In the data rows, 128 means zero.
Here is a table of points, one per row:
[104 109 116 143  89 113 112 118 131 132 122  93 117 143 128 117 114 131 140 147 140 129 138 125 119 110 114 132 108 135 117 156 149 126 130 183 139 148 114 128 128 113 115 102 128 115 103 157 147 115 112 138 111 111  97  93 121 102 142 140 175 152 149 145]
[208 121  99 144 121 152  74 177 196 101 198 152  73  70 170  66  96  26  99 101 146 105 141  74 183 133 177 165 201  97  84 125 110 149 150 207  85 135 122  79 179  93 202 167 117 171 151 104 183  99  83  65 132 174  99 206 118 121 109  36 100 201  77  79]
[ 96 115 145 130 115  97 141  75  99 148  91 116 159 144 107 156 149 188 130 140 130 126 132 146 119 111  87 123  80 153 145 125 123 122 115 130 130 136 127 151 140 152  92 130 139  98 105 132 105 139 145 139 123 129 147 103 120 124 126 154 118 116 134 136]
[ 83 118 129 198  70  69 110 109 108 172 170  99  83 162 119 104  83 209 155 145 110 121 160 156 120 139  58  98  83 158 129 153 167 108 196 210  90 154  80 129 102  92  93 115 102  36  60 123 121 103  84 139  98 105  83 120 132  90 130 183 196 146 173 126]
[111 135 140 148 101  99 121 139 139 104 109 123 100 145 114 121 111 132 131 105 117 100 143 148 123 118 118 100  98 131 170 147 156 126 182 190  81 136 116 123 126 123 114 141 126 116  91 155 142 104  95 123 124  88  41 122 106  93 125 118 129 144 139 134]
[ 93 134 142 184 113  97  95 145 143 110 135 122 116 159 113  85  71 153 168  84  99  97 142 159 151 127  87 104  78 142 175 157 142 158 192 144 111 112  94 118 132 141 108 103 131  84  98 161 130 172  86 142 114  45  44  89 120 118 105 133 184 132 157 147]
[154 117 102 197  72 145  96 176 169 152 222 115  90 112 188  90  98 112 106 107 130 112 186 118 129 121 117 162 124 106  65 140 168  83 193 222 131 148  93 117 121  21 122 122 110  92  95 146 165  68  82 135 107 105 108 156 148  84 118 131 125 207 178 135]
[106 148 141 100 147 134 136 127  89 110 101 125 155 133 118 101 145 129 144 132 145 119  80 140 131 143 145 146 134 126 145 107 125 156 123  78 127  85 132 124 134 152 145 115 138 145 177 115 127 159 129 105 119 150 123 130 112 126 139 117 120 103 112 132]
[139 129 112 147 120 132 127 142 153 124 161 142 108  95 126 119 118 107 127 132 125  95 121 128 154 125 116 132 139 143 115 143 122 133 136 177 127 116 129 131 151 136 125 145 122 123 122  94 127 148 106 125 118 102 128 140 120 118 101 129 143 138 130 118]
[ 95 103 129 119 128 129 152 101  99 134 111 142 156 128 110 158 157 149 121 116 133 128 141 132 105 115 105 123 115 138 106 109 129  94 105  75 168 143 136 140 124 141 122 137 165 114 163  90 121 115 183 124 131 163 203 103 127 152 130 161 121 105 136 123]
[ 99 139 140 110 151 119 137 128 119 108  99 117 164 151 125 141 127 149 137 103 107 130 112 126 134 129 165 118 108 152 167 104 146 140 111  68 111 114 131 166 143 143 136  82 136 144 137 149  94 206 123 146 159 121 106  68 120 142 136 122 114  61 119 113]
[139 129 117 109 151 144 137 149 129 101 121 130 153 126 126  93 120 107 134 127 127 137 122 107 148 123 143 140 142 115 136 128 119 142 132 147 107 155 120 105 105 128 139 143 146 157 145 149 119 124 130 126 109 132 115 135 122 150 129 121 116 134 100 128]
[112 137 147  85 151 119 147 122 128 105  67 114 169 139 107 165 128 117 123 130 146 133 125 138 115 119 140 122 113 131 153 119 128 132  91  63 125 107 169 132 143 158 127 141 131 161 157 140 122 131 157 141 117 148 141 151 125 162 128 154  88  94 126 128]
[203 101  93 135  92 123 119 153 150 124 232 144  64 118 175 151  93  84  81 184 122 115 190  75 142 110 127 160 197 115   0 108 100  74 159 220 142 153 147 111 134  49 152 155  81 105 105  67 198  48 171 102 124 156 188 191 186 116 129 121  97 240 155 125]
[166 118 144  74 127 127 173 111 105 148 123 138 147  93 120 159 151 126 104 154 140 144 105 118 117 149 123 164 162 132 106 118 112  90  55  50 183 142 153 159 132 137 145 123 128 115 147  89 140 126 179 147 120 195 215 173 168 158 161 130 105 108 127 115]
[181 104 113 113 130 146 144 113 125 151 114 137 167 127 135 154 153 140 119 157 124 114 110 131 106 116 132 132 170 124  84 110  74 117  89  75 154 139 138 153 101 134 151 149  91 135 160  84 132 138 164 111 127 200 178 169 141 159 124 138 123 153 100 124]
[123 161 129 171 122 136 109 151 130 136 111 121  96 130 117 110 116 122 144 129 113 144 157 143 144 135 133 113  98 136 171 159 156 175 175 190 105 136 114 130 132 116 129 101 128 123 138 167 114 169  74 116 151 110  75 110 132 109 105 116 156 151 126 135]
[138 118 118 174  79 122 135  96 112 147 175 108 112 146 140 136 112 138 109 155 148 136 163 119 123 126 124 139 121 138  66 127 143  86 145 173 170 153  73 168 118  98  85 112 104  77  85 101 144  59 137 145 131 132 145 133 157 119 132 187 146 164 162 141]
[147 126 112 127 105 117 109 121 145 118 171 133 120 134 146 133 130 106 111 134 131 127 160 144 126 145 133 126 143 121  79 131 130  97 120 143 113 135 111 116 129  96 121 137 115 108  98 134 135  82 121 120  99 102 163 135 146 135 137 165 123 185 141 114]
[161 117 124  75 161 142 143 111 116 156 150 154 159 104 118 158 126 111  84 182 134 141 102  88 131 142 135 134 171 128  91 120 125 114 105  92 135 135 148 123  85 146 135 138 169 133 127  78 131 134 168 142 124 167 179 158 150 143 136 124 103 116 145 102]
[145 125 137  88 153 137 141  95 124 127  98 152 134 107 140 130 147 147 119 156 133 112 137 111  89 120 141 132 120 118  95 115 103 108 128 145 138 113 136 127 132 143 124 154 113 161 142  80 128  97 160 121 123 158 178 151 122 136 155 130 153 131 134 127]
[119 121 116 128 136 114 123 106 101 130 173 140 115 121 109 139 136 121 121 150 119 135 143 107 138 114 126 136 140 116 100 107 127 118 118 116 145 149 124 130 133 117 137 136 142 132 115 136 128 130 134 146 134 165 152 145 124 135 150 135 117 132 149 136]
[189 157 105 154 115 161  97 172 168 111 181 176  70  90 177  87 126  75  95 142 117 144 105  74 146 152 166 144 166  80  94 130 133 119 139 187 101 123 153  86 145  81 174 163 102 147 144 131 167 108 104  68 132 171 125 172 121 110 137  50 105 147 101 137]
[140 153 143  76 190 130 143 158 160 111  71 125 171  87 116 129 140  99 153  88 112 155  74 132 128 124 158 133 131 119 188 129 108 163 100  89 148  98 160 105 140 174 160 143 138 201 177 133 110 232 106  75 150 131  86 116  79 148 135  80 111  63  64 101]
[134 143 119 128 142 136 134 105 138 113 129 126 136 152 109 137 145 150 145 129 146 124 148 136 114 131 115 116  99 133 145 147 120 132 127 110 151 114 121 148 117 149  85  98 154 114 123 149 113 143 132 147 121 129 137 130 124 121 146 119 146 133 148 131]
[101 108 149 164 147 122 120 150 126 107  89 125 144 137 122 117 127 151 132 118 135 138 134 120 140 137  95 120  99 123 211 135 155 152 136 118 132 110 121 114 130 135 125 120 122 130 130 164  95 174 112 153 138 103  89  66 110 113 118 122 149  96 138 156]
[ 99 135 124 194  91 130 115 158 170 104 130 138  85 156 113 101 106 143 120 100 100 130 155 132 151 142 123 108 126 126 156 134 125 138 174 214 104 131 138 113 146  86 129 125 155 113 114 158 142 100  96 158 138  73  73 107 131 124  95 107 154 150 129 120]
[127 113 137 150  97 136 115 142 135 116 155 137 100 144 123 139  99 120 108 130 150 119 131 133 131 143 138 128 132 153 115 135 111 115 121 117 125 141  99 119 120 111 130 122 136 122 104 148 134 107 139 133 112 120 134 169 126 115 151 124 130 166 125 136]
[128 149 117  82 181 142 155 125 122 113  62 140 148 115 115 140 146 142 132  98 122 145  77 135 136 127 160 130 138 136 148 113 129 155  88  40 148 109 164 137 149 168 153 122 142 164 140 161 120 174 136 117 132 172 126 136 117 136 132  72  88  93  62 144]
[106  93 130  60 139 130 150  85  61 153 131  88 149 149 116 177 158 148 140 198 122 131 136 134 102 129  99 134 137 155 100 136 118  73  71  56 148 123 149 142  78 146  84 157 117 121 127  77  93  87 192 157 123 134 231 108 187 138 144 195 136 111 139 133]
[160 149 154 106 152 134 115 152 155 138 138 128 119 115 149 115 133 100 121 100 142 121 109 118 135 142 161 128 156 116 116 119 148 162 113 131 120 134 130 121 158 124 156 141 124 133 133 146 143  97 124  83 105 121 113 150 120  88 109 103 132 126 112 128]
[ 71 139 130 114 104 152 131 136 152 149  68 132 118 113 121 138 121 143 147 133 106 147 128 153 114 123 132 117 103 117 163 132 154 172 100  65 127  89 130 111 126 157 116 118 133 153 156 121 121 149 106 144 146 100 110 101 134 122 121 128 116  95 122 119]
[137  92 101  82 152 136 147  74  79 126 146 116 161 122 151 199 158 139 100 168 143 141 133 127  83 131 122 154 140 133 111  98  80  88  90  67 181 148 161 165  83 176 133 142 126 101 125  77  89 103 218 166 129 139 227 123 157 151 147 151 106 113 131 116]
[ 71 125 127 192 105 113 128 123 100 154 126 113 133 166 115  94 101 153 169  91 113 135 119 149 141 116 103 101  62 138 192 145 146 152 164 155 117 136  94 118 145 135 102  82 123 125 111 164 113 137  80 140 132  54  67  93  89  91 116 151 175 116 126 143]
[110 141 153 124 136 118 124 126 104 116 124 110 115 151 130 129 133 134 142 113 140 119 124 158 129 114 114 125 112 148 147 137 141 131 133 123 124 132 122 115 115 140 113 124 126 103 101 142 132 130 143 140 143 117 104  82 138 152 115 132 121 111 131 139]
[ 87 185 145 158 136 127 123 144 128 140  58 134 140 147 104  97 113 116 175  89 108 145  82 172 150 140 128  97  91 126 226 133 142 166 160 128  90 109 143 132 129 140 106  91 133 150 140 192 106 186  63 131 134 107  50 103  80 119 108 135 139  75 122 154]
[111 119 136 119 156 157 126 152 128 120 119 134 138 151 117 112 159 131 142  82 107 158  93 133 143 133 138 119 160 101 164 142 117 153 118 117 110 122 141 127 130 152 151 135 138 179 153 134 129 162 132 118 128 123 108 126 103 136 109 106 102  90 129 133]
[149 116 135  76 158 117 174 116 124 153  90 125 160  95 114 150 163 129 126 130 159 138  98 103 121 130 163 127 169 136 126  92  90 142  91  64 135 123 162 144 134 152 149 136 126 160 156  99 117 148 173 127 160 131 166 135 151 182 146 124 103 104  92 116]
[102 146 153 143 141 128 120 121 120 121 130 125 137 145 125 113 148 142 164 123 134 117 141 177 102 115  87  91  96 136 136 141 136 147 113 122 119 127 111 128 114 164  99 105 127 113 109 142 108 110 102 147 150  96 101  86 106 144 128 145 145 102 145 136]
[176 132 117 100 143 138 118 115 139 135 123 132 134  97 152 156 163 101  99 118 144 112 122 103 106 121 174 145 154  87  90 112 113 114 132 119 124 105 115 136 134 100 137 151 135 146 158 129 137 108 137 116 150 145 166 135 128 138 118 127 110 120 136 114]
Along one direction, these points spread out more than along any other. Take the direction at right angles to it along which they spread out most. Then take the direction at right angles to both along which they spread out most. Go by this last direction. Where along it does each point below lie, from 0 to 99? 50 is the average, and the first point above lies past it. One standard deviation of the points above along it is 16.
[104 109 116 143  89 113 112 118 131 132 122  93 117 143 128 117 114 131 140 147 140 129 138 125 119 110 114 132 108 135 117 156 149 126 130 183 139 148 114 128 128 113 115 102 128 115 103 157 147 115 112 138 111 111  97  93 121 102 142 140 175 152 149 145] 61
[111 135 140 148 101  99 121 139 139 104 109 123 100 145 114 121 111 132 131 105 117 100 143 148 123 118 118 100  98 131 170 147 156 126 182 190  81 136 116 123 126 123 114 141 126 116  91 155 142 104  95 123 124  88  41 122 106  93 125 118 129 144 139 134] 50
[ 71 125 127 192 105 113 128 123 100 154 126 113 133 166 115  94 101 153 169  91 113 135 119 149 141 116 103 101  62 138 192 145 146 152 164 155 117 136  94 118 145 135 102  82 123 125 111 164 113 137  80 140 132  54  67  93  89  91 116 151 175 116 126 143] 58
[ 83 118 129 198  70  69 110 109 108 172 170  99  83 162 119 104  83 209 155 145 110 121 160 156 120 139  58  98  83 158 129 153 167 108 196 210  90 154  80 129 102  92  93 115 102  36  60 123 121 103  84 139  98 105  83 120 132  90 130 183 196 146 173 126] 82
[140 153 143  76 190 130 143 158 160 111  71 125 171  87 116 129 140  99 153  88 112 155  74 132 128 124 158 133 131 119 188 129 108 163 100  89 148  98 160 105 140 174 160 143 138 201 177 133 110 232 106  75 150 131  86 116  79 148 135  80 111  63  64 101] 17
[139 129 112 147 120 132 127 142 153 124 161 142 108  95 126 119 118 107 127 132 125  95 121 128 154 125 116 132 139 143 115 143 122 133 136 177 127 116 129 131 151 136 125 145 122 123 122  94 127 148 106 125 118 102 128 140 120 118 101 129 143 138 130 118] 45
[ 99 135 124 194  91 130 115 158 170 104 130 138  85 156 113 101 106 143 120 100 100 130 155 132 151 142 123 108 126 126 156 134 125 138 174 214 104 131 138 113 146  86 129 125 155 113 114 158 142 100  96 158 138  73  73 107 131 124  95 107 154 150 129 120] 46
[203 101  93 135  92 123 119 153 150 124 232 144  64 118 175 151  93  84  81 184 122 115 190  75 142 110 127 160 197 115   0 108 100  74 159 220 142 153 147 111 134  49 152 155  81 105 105  67 198  48 171 102 124 156 188 191 186 116 129 121  97 240 155 125] 53
[123 161 129 171 122 136 109 151 130 136 111 121  96 130 117 110 116 122 144 129 113 144 157 143 144 135 133 113  98 136 171 159 156 175 175 190 105 136 114 130 132 116 129 101 128 123 138 167 114 169  74 116 151 110  75 110 132 109 105 116 156 151 126 135] 43
[176 132 117 100 143 138 118 115 139 135 123 132 134  97 152 156 163 101  99 118 144 112 122 103 106 121 174 145 154  87  90 112 113 114 132 119 124 105 115 136 134 100 137 151 135 146 158 129 137 108 137 116 150 145 166 135 128 138 118 127 110 120 136 114] 42
[101 108 149 164 147 122 120 150 126 107  89 125 144 137 122 117 127 151 132 118 135 138 134 120 140 137  95 120  99 123 211 135 155 152 136 118 132 110 121 114 130 135 125 120 122 130 130 164  95 174 112 153 138 103  89  66 110 113 118 122 149  96 138 156] 49
[145 125 137  88 153 137 141  95 124 127  98 152 134 107 140 130 147 147 119 156 133 112 137 111  89 120 141 132 120 118  95 115 103 108 128 145 138 113 136 127 132 143 124 154 113 161 142  80 128  97 160 121 123 158 178 151 122 136 155 130 153 131 134 127] 53
[110 141 153 124 136 118 124 126 104 116 124 110 115 151 130 129 133 134 142 113 140 119 124 158 129 114 114 125 112 148 147 137 141 131 133 123 124 132 122 115 115 140 113 124 126 103 101 142 132 130 143 140 143 117 104  82 138 152 115 132 121 111 131 139] 57
[ 71 139 130 114 104 152 131 136 152 149  68 132 118 113 121 138 121 143 147 133 106 147 128 153 114 123 132 117 103 117 163 132 154 172 100  65 127  89 130 111 126 157 116 118 133 153 156 121 121 149 106 144 146 100 110 101 134 122 121 128 116  95 122 119] 47
